In the rows, 128 means zero.
One turn moves every row onto another: examples first, then more rows asked:
J453: [123 119 132 112 136 133 138 159 138 115 162 130 145 162 166]
J661: [137 141 137 128 112 123 126 138 152 113 178 145 164 123 145]
J731: [ 93 131 128 153 114 118 111 136 127 100  98 118 115 137 100]
J193: [118 134 135 149 100  93 132 150 157 119 134 111 150 124  97]
J143: [ 86 124 138 129 123 107 134 163 113 139 134 117 145 106 158]
J839: [102 148 148 144 106 134 131 106 144 107 115 175 120 128 139]
J377: [101 163 135 144 124 113 127 146 153 128 148 151 170 175 127]
J464: [128 131  90 143 141 111 122 163 108 115 142 154 169 145 144]
J591: [109 122 105 130 132 120 137 157 155 126 146 121 180 159 153]
J510: [104 107  81 121 132 127 159 133 141 101 126 130 120 126 114]
J217: [ 82 123 125 144 113 136 138 126 121 145 144 137 137  99 170]
J452: [ 89 143 133 139 115 161 178 145 154 114 128 132 124 149 129]
J988: [ 98 148 118 139 119 141 153 100 117 110 170 110 125 147 134]
J621: [ 89 170 109 152 133 155 144 126 116 117 118 150 125 164 150]
J654: [139 164 127 149 136 114 113 129 130 116 159 156 158 149 161]
J457: [119 142  96 149 140 143 148 104 160 107 127 120 142 160 113]
J146: [137 141 110 126 122 137 154 121 109 126 129 157 133  93 131]
J611: [105 128 124 143 114 109 106 128 121 115  94 124 122 121 102]
J944: [128 132 110 119 120 112 128 155 111  96 157 160 155 163 112]
J392: [107 152 131 135 123 148 146 135 115 126 137  83 130 106 132]
J222: [ 98 134 138 134 113 111 120 175 146 126 142 175 150 151 130]
J815: [137 128 143 143 123 108 122 153 100 105 106 127 121 154 143]
J610: [125 121 127 164 117 134 132 146 113 123 103 150 106 165 128]
J910: [109 165 146 139 114 116 140 124 107  90 161 105 140 146 124]
J763: [104 157 149 140 115 154 138 132 111 125 127  96 133 108 143]
J858: [118 128 112 160 138 140 122 122 145 135 100 158 141 116 160]
J296: [126 122 108 158 101 118 141 130 146 136 125 139 146 128  83]
J283: [ 94 151  78 139 121 136 147 125 133 139 133 143 165 107 118]

J858 moves to J621
J217 moves to J610
Where do these go?
J661 moves to J222
J392 moves to J611
J377 moves to J591
J146 moves to J839
J815 moves to J910

